(in the rows, 128 means zero)
Which row each row swaps with, under one turn or mirror:
susov: [120  97 124 103 109 141 118 137 139 112 111 135 125 121 163 149 115 137
 101 109 126 128 163  93 165 123 128 142 131]
rif: [118  80 122 101 117 127  99 135 131 121 119 135 140 136 153 128 127 143
  98 118 111 118 162  95 152 127 117 138 144]
tega: [147 124 100 105 168 100 102 111 123 137 174 135 162 118 127 159 132 115
 128 144 128 139 142 134 151 148 136 122 108]
tun: [108 157 104 175 131 124 114 123 121 113 152 116 137 151  92 100 141 116
 131 142 129 125 105 151 154 151 133 132 126]
balo: [150 137 152 155 113 119 106 135 157 142 124 127 125 111 128 109 129 119
 126 127 146 113 107 144  96 139 142 125  89]
Geg: [120  97 142 114 112 144 119 105 130 115 113 137 133 118 161 143 126 143
  95 108 130 106 161  89 153 119 134 122 123]
desel: [ 97 136 117 121 135 152 167 143 119 119 117  95 104  84 111 102 106 134
 162 109 135 146 141 120 126 130 126 116 142]
pag: [161 146 146 157 112 107 103 134 148 134 135 123 105 116 140 123 134 117
 139 121 139 106 120 144 104 137 161 121 104]
zek: [127 130 117 116 146 152 158 127  91 127 140 148 147 150 147 135 138 152
 156 150 125 129  99 132 109 116 106  92 116]
Noni: [ 92 146 103 116 124 164 159 130 125 125 114 103 115  91 101 102 132 125
 163 105 129 140 162 128 136 120 143 120 139]
mugor: [121  90 128 105 122 132 123 124 138 127 117 134 133 123 160 151 119 143
 100 119 101 110 168  94 166 113 119 118 129]
nezed: [136 137 127 116 144 148 157 133 100 135 147 158 153 155 135 147 139 133
 126 151 126 121  92 127 107 124 110  96 101]
vesep: [ 86 149 108 118 130 156 163 152 127 121 100 107 109 107 125  97 119 126
 151 102 143 135 162 134 137 123 123 128 140]
gulu: [163 156 139 161 117 119 109 145 157 135 127 132 118 131 147 129 137 122
 138 117 145 109 110 140 110 138 153 117 101]
bifos: [142 113 116 116 175  85  99 113 119 133 158 136 146 126 122 163 137 119
 125 131 137 146 137 132 146 149 126 115  99]
vabop: [127  90 134 107 109 141 119 140 146 126 119 136 135 119 156 140 131 135
 104 107 117 105 172 104 151 114 122 153 139]
punod: [142 132 110 117 172  95 102 100 125 132 164 144 156 128 119 162 119 127
 126 149 122 142 146 128 132 137 117 115 100]
Pup: [115 169 104 182 136 120 127 134 124 129 151 118 136 139  94 109 131 111
 144 163 121 124 116 130 150 144 110 142 136]
zezu: [132  90 126 113 113 136 120 140 151 112 103 132 143 125 155 133 124 158
 109 101 122 123 169  99 163 121 127 131 133]
Tuk: [136 113 104 122 170  93  95 115 116 132 164 131 170 131 128 162 131 122
 123 138 122 143 137 133 140 137 117 122 101]
zunit: [ 78 144 111 128 119 147 163 144 138 110 108 106 126  82 115 107 113 129
 164 108 134 140 133 128 133 128 134 131 146]
gema: [109 147 101 126 140 145 166 151 120 104 100 118 110  97 116 115 117 113
 166 104 146 137 153 123 121 125 111 129 152]
mizak: [109 155 101 184 144 128 126 130 119 142 155 115 134 136  84 111 138 113
 137 160 128 134 115 143 153 139 114 131 125]
lamur: [156 148 153 148 119 120 101 117 147 148 130 126 118 118 143 123 125 119
 134 116 146 105 102 134 109 145 154 110 103]
fuzi: [143 112 109 120 166 101  92 106 131 127 166 121 160 122 114 169 128 109
 124 143 125 147 143 138 137 140 131 115 117]
gaf: [132  92 127 102 117 122 113 134 126 115 132 144 143 101 156 121 123 134
 101  95 109 124 161  95 156 110 130 137 138]
zuti: [159 154 152 160 101 119 105 128 148 134 146 126 140 123 135 136 135 116
 135 119 145 115 110 141 106 137 146 108 104]
Bogo: [122  81 134 120 125 135 123 134 138 125 107 138 142 124 168 143 120 140
 111 132 111 127 167 120 166 108 132 149 146]
vot: [118  82 123 128 133 144 128 120 126 120 108 153 130 118 165 139 109 142
 112 116 113 122 167  87 161 117 131 127 111]
Sikiz: [131  88 138 112 108 136 118 126 131 106 114 130 126 125 163 136 114 153
 100 117 123 125 157  96 157 106 121 135 126]
Neti: [101 147 102 128 136 140 159 143 138 118 112  97 114  82 109 111 124 119
 163 109 131 158 144 131 137 126 101 130 145]
neki: [130  77 117 108 113 130 128 121 155 114 109 120 114 124 159 134 129 147
 103 112 118 117 153  95 149 109 129 127 128]
Vop: [ 97 135 102 125 112 161 166 141 122 127 101 108 113  95 106 112 120 124
 172 110 138 145 156 123 128 114 122 130 140]
zes: [137 113 103 107 156 122  93 105 113 131 151 135 170 144 112 167 128 119
 124 144 122 148 140 129 138 154 128 129  99]
zugod: [140 142 112 111 150 153 168 130 111 144 147 144 138 154 143 141 152 139
 143 154 115 119 103 120 105 132 131  98 111]
veru: [105 162 111 174 136 109 117 125 127 116 152 127 135 143  89 118 130 107
 133 153 110 117 101 142 152 126 120 147 126]
tudel: [131 129 109 113 159 114  92 118 124 136 172 145 162 139 115 152 123 102
 121 128 112 161 145 142 129 149 122 110 104]
penug: [119  87 137 111 128 133 137 124 147 112 108 129 144 121 166 137 121 132
 110 107 106 121 175  97 139 118 124 140 134]
zib: [115 164 100 177 134 130 115 137 126 120 156 120 128 141  88 117 136 112
 137 151 114 109 111 139 157 138 125 152 126]
zik: [ 94 143 106 136 125 163 151 144 131 121 113  98 112  93 111 106 125 126
 173 100 134 150 149 130 135 129 141 134 143]
zaron: [108 159 107 170 135 114 120 139 126 126 161 130 129 147  85 101 132 118
 146 144 119 133 115 156 155 142 120 138 132]
Lun: [110 175 115 182 136 114 116 119 133 127 154 123 125 127 101 110 132 119
 141 142 121 116 122 154 158 151 111 124 140]
zag: [ 91 142 107 127 127 151 171 141 123 128 117  95 105  87 123 118 114 124
 159 109 124 139 150 112 132 131 126 129 158]
ziko: [157 152 155 165 114 110 114 134 132 142 142 137 130 126 137 117 132 115
 140 118 153 123 110 150  96 135 147 115 116]
fuvep: [159 157 156 156 123 114 100 122 142 137 139 124 119 125 132 114 115 121
 123 118 149 113 110 145 106 131 143 112 102]
Gukiv: [ 97 140 103 116 141 149 159 145 136 115 102 109 102  94 119 102 120 146
 174 114 138 141 139 107 130 118 134 119 145]
tika: [108 162 104 172 138 133 111 133 123 121 156 127 130 151  85 108 131 118
 140 158 129 123 119 137 166 135 115 129 139]
Fuvi: [143 120  98 116 175  99  84 113 129 130 162 147 165 128 125 148 131 108
 139 139 133 139 138 132 138 140 117 118 113]
Sif: [128 144 129 110 152 164 151 107  93 125 132 145 145 143 135 142 149 130
 143 152 125 122  95 124 116 122 123  84 106]
nanib: [116 129  98 112 130 154 154 135 132 130 116 108 102  78 111  99 129 118
 165 102 140 146 151 123 138 123 106 122 147]
Sido: [154 144 155 158 106 133 100 115 156 146 134 135 121 123 132 117 119 119
 131 128 147 110 115 147 103 129 150 110 108]
botap: [114  86 124 103 112 123 123 116 123 127 118 139 122 125 159 140 129 134
 102 116 120 119 176  87 148 109 117 132 124]
koze: [145 116  99 106 156 102  91 119 121 120 169 140 154 130 126 167 132 114
 113 140 130 142 141 143 136 154 129 120 110]
Ror: [ 96 162 113 120 115 144 170 157 112 124  95 107 109 111 123 127 116 142
 160 104 130 132 149 136 133 109 116 117 139]
Duki: [ 95 140 102 134 121 148 165 134 118 121 102 105 103  92 121 110 106 132
 155 107 120 142 145 151 138 121 154 121 143]
bel: [109 158  95 173 130 126 123 129 128 123 157 121 139 155  94 108 122 131
 146 150 118 121 103 149 147 135 117 147 137]
Duzez: [122  72 145 123 113 139 136 131 147 129 126 139 140 124 168 135 128 141
 117  98 122 128 162  92 137 138 134 130 126]
Poga: [159 148 149 155 105 117 110 123 148 143 133 125 128 119 136 123 140 123
 147 119 152 118 114 155  99 142 143 116 101]
Kolu: [145 120 107 118 159  97  84 113 121 116 167 150 161 133 120 164 120 115
 125 136 117 138 138 141 145 139 134 115 118]
bizak: [126  77 127 114 115 129 135 136 144 126 108 134 142 127 161 130 125 139
  87 129 129 116 164 107 142 127 126 138 149]
nemak: [123  88 127 106 117 139 106 136 139 112  97 129 142 112 145 134 130 150
 104 123 104 110 146  96 152 113 120 141 153]
Tifav: [133 140 105 108 146 162 166 129 108 130 145 147 146 148 144 136 144 142
 147 164 123 119  98 114 124 129 122 103  96]
vavu: [ 97 158 118 119 118 165 173 122 126 123 109 108 115  92 105 110 108 130
 163 111 138 135 143 126 125 123 137 121 140]
kad: [128 154 130 114 136 156 154 127  98 142 156 151 145 153 125 145 153 135
 141 154 127 119 107 119 111 132 120  92 106]
nezo: [100 146 110 111 135 153 171 156 123 129 110 101 126  86 120 113 131 117
 169 103 134 130 152 124 141 126 118 129 149]
Pirem: [127 120  97 109 168 100  95 109 117 142 176 140 161 122 125 146 129 114
 125 142 143 146 134 136 141 140 133 121 103]
bozu: [ 96 144 103 125 127 154 169 156 117 130 117 106 122  78 101  99 125 129
 139 109 122 145 141 120 139 108 116 140 132]
nunu: [106 160 105 189 149 117 125 134 136 135 165 127 137 143 101 110 124 117
 145 154 109 123 122 130 143 135 115 135 141]
Rik: [153 120 162 161 109 110 106 140 149 140 120 132 114 126 130 117 124 121
 135 118 142 123 112 149 107 135 142 111 102]
Ner: [105 174 116 183 136 121 107 132 122 131 150 117 150 145 109 113 142 113
 125 147 108 138 119 145 151 135 108 125 131]
Bine: [133 152 120 108 142 169 156 109 106 134 142 146 133 150 136 143 146 141
 142 153 122 121  88 125 114 124 121 110 108]
timuf: [105 136 103 123 136 149 175 144 125 124 110 100 105  99 108 111 129 142
 163  97 121 137 163 119 128 125 118 119 149]
bunaf: [136 147 117 100 144 145 152 112  89 119 146 153 141 146 149 124 151 138
 146 153 117 118 100 125 112 121 111 100 112]
Fuv: [136 119  97 110 161 101  95 127 121 122 156 133 155 144 120 166 139 110
 115 134 133 156 138 149 150 139 140 115 102]
Per: [109 152 102 167 141 120 116 131 133 128 146 122 135 147  83 111 148 109
 128 161 114 121 108 157 148 133 117 140 137]
fabal: [120  99 130 116 117 141 115 118 150 114 113 136 147 110 154 138 125 142
 106 113 109 106 173  89 163 108 128 121 124]
Lanel: [115  83 135 112 110 130 121 130 141 115 113 142 136 107 161 143 128 143
 107 112 116 107 164 100 156 120 127 116 143]
feg: [ 94 124  99 133 147 154 159 155 117 125 111 108 103  96 117 114 108 106
 169  98 132 131 155 136 141 127 121 122 142]
vetap: [131 141 130 110 139 152 150 123 100 132 140 156 148 155 135 142 150 142
 144 156 117 104  99 120 112 137 112  95 103]
Lepat: [133 144 129 111 156 160 158 110  98 125 151 145 148 155 132 131 140 139
 132 153 124 131  90 124 114 128 122 103 104]

Swapped with zib: tega
Swapped with Duzez: Ror
Swapped with tudel: Ner
Swapped with gaf: bozu
Swapped with Pup: koze
Swapped with Sido: Sif
Swapped with nezo: vabop
Swapped with veru: Pirem
Swapped with mugor: zik
Swapped with fuzi: tika
Swapped with Vop: Lanel
Swapped with Duki: vot

Which row each row swaps with, under one turn or mirror:
Fuvo: [101 119 154 118 132 115  91  84 115 133 154 118 149 137 120 121 108 124
 156 141 134]
tusar: [145 122 126 151 116 137 115 123 124 122  85 135 164 131 142 133 126 126
 119 128 158]
resib: [101 160 114 108 133 138 114 110 122 143 164 143 139 134 167 111 122 127
 142 117 132]
Sekin: [150 138 128 132 152 147 124 139 149 144 143 108 140 160 127 157 121 165
 112 150 109]
lasu: [110 162 118  99 135 141 115 112 147 164 165 113 146 139 162 135 119 136
 145 127 140]
Toz: [111 100 161 126 138 122 101 167 109 147 119 116 138 106 118 137  89 151
 113 121 102]
negel: [118 103 161 126 160 138 158 122  96 135 159 133 137  88 133 114 114 110
 136 111 103]
Bir: [123 122 114 131 128  99 138 116 140 115 114 111 103 170 125 111 139 113
 154 124 128]
bavud: [140 135 127 112 153 121 109  93 119 162 152 111 150 132 137 173  90 125
 131 113 102]
mam: [127 120 150 144 153 142 121 124 135 132 124  83 129 153 114 147 118 163
 102 147 110]
tir: [127 133 117 110 121  88 145 107 135 123 131 116 100 162 126 142 134 130
 162 127 113]
ber: [124 131 110 136 112 106 158 120 148 124 137 109 106 156 122 135 137  98
 157 142 110]
nuve: [163 125 128 166 140 127 120 118 130 132  87 137 154 114 138 135 117 109
 126 155 130]
digub: [117  93 149 116 109 133 110 164 116 147 128 123 123  98 126 138 115 147
 103  97 128]
dap: [112 108 145 119 162 163 130 119  89 138 162 142 141  98 133 115 118 128
 147 116 106]
suv: [105 160 117 114 132 145 109 104 150 159 172 115 131 145 142 130 124 128
 149 129 137]
Timav: [106 122 159 121 149 156 126 132 113 134 158 152 148  91 137 111 136 133
 158 134  90]
zifam: [155 146 144 110 128  92 124 145 105 152 132 137 103 104 124 106 132 127
 168 100 115]
Kago: [100 101 150 118 120 138 111 163 120 160 134 110 125  97 127 120 104 158
 129  88 107]
bipi: [132 127 141 138 100 140 143 127 122 176 113 121 130  79 160 131 124 122
 148 114 154]
Tinu: [ 92 103 151 135 141 145 144 136  95 142 157 122 148  97 130 110 111 109
 143 102  91]
nuv: [132 130 148  77 124 103 130 133 107 154 141 135 105 104 124  99 142 117
 148 123 111]
bosif: [132 142 145 151 124 158 128 145 110 163 113 121 144  94 137 122 111 136
 173  91 148]
goboz: [134 126 118 125 110  87 147 140 143 130 127 113 110 165 130 134 138 122
 168 115 122]
nizi: [153 122 120 145 119 125 142 146 123 124 125 144 169 158 130 115  81 104
 161 126 123]
Gomav: [120 150 151 126 146 127 103  93 101 123 158 112 141 129 102 138 132 118
 160 144 115]
sobam: [119 135 119 157 132 140 170 154 121 122 135 119 168 120 147 135 118  90
 125 144 106]
Luk: [126 153 135 162 115 146 151 147 108 138 123  99 171 102 154 138 112 111
 125 153 106]
gad: [134 119 135 140 144 142 120 127 141 133 123 101 157 153 128 164 109 173
 102 146 109]
Nures: [161 135 134 102 128  90 128 138 106 152 120 144  95 117 131 103 114 116
 155 129 125]
rebi: [127 112 149 115 124 128  97 158 113 151 122 115 146  89 135 143 122 150
  98 106  96]
mev: [127 136 103 135 126  96 141 114 124 123 141 122 110 169 118 125 126 101
 168 128 129]
dil: [137 119 148 140 150 142 135 139 133 139 145 107 125 153 116 162 119 170
  95 135 104]
defi: [118 118 123 123 101  98 141 127 142 118 120 105 104 170 131 144 106 109
 158 131 120]
Zuz: [159 142 134 113 124 146 134 130 134 184 107 126 138  93 165 102 117 140
 156 112 131]
mos: [149 123 136  97 153 128 108  91 135 140 141 114 164 136 163 157 107 119
 140 133 102]
fesen: [156 144 138 118 113 116 125 160  98 149 147 137 103 120 120  91 126 110
 156 120 123]
dodob: [139 118 130 167 135 140 133 139 119 136 136 123 155 153 135 130  84  84
 159 127 146]
Merug: [130 120 157  99 142 140 148 108  89 126 139 137 155  90 145 120 137 130
 149 105  99]
Vitog: [146 124 127 126 111 141 135 133 120 168  92 111 148  89 158 121 117 124
 177 116 140]
vesem: [124 115 142 134 143 167 124 123 152 131 138 107 143 147 120 165 112 165
 111 135 100]
Fel: [127 117 140 162 137 145 135 146 137 131 116 110 129 155 112 159 102 168
 113 138 115]
Mozu: [122 113 155 142 129 144 115 182 121 164 106 121 135  91 119 123 114 142
 112 115 117]
luden: [130 102 171 126 120 130 126 167 105 146 124 120 145  96 121 128 105 160
 110 102 113]
tonu: [119 119 102 133 110  98 150 133 134 125 143 105 123 168 126 146 133  99
 149 121 127]
tezu: [143 135 146 121 129 138 124 143 146 170 103 115 147  91 157 114 109 141
 179 104 140]
sumef: [127 132 122 157 116 148 164 140 137 124 121 114 167 121 145 140 124 101
 113 151 101]
Vesum: [162 144 148 106 125 113 125 166 116 141 133 133  98 100 113 113 134 120
 163 136 101]
Fogeb: [138 134 110 131 110 116 156 119 142 129 128 114 104 159 126 136 134  94
 170 121 128]
Tel: [140 134 136 140 160 149 124 129 146 131 125 118 111 157 124 164  99 157
 108 149  99]
zuvep: [120 123 131 136 139 159 123 127 163 139 138 109 130 153 128 154 117 168
 103 146 114]
Laset: [164 132 140 106 128 122 161 149 109 155 127 130  99  98 130  98 128 126
 147 123  99]

Swapped with luden: zifam
Swapped with suv: sumef
Swapped with negel: tezu
Swapped with tir: Fel
Swapped with sobam: lasu
Swapped with nuv: Mozu

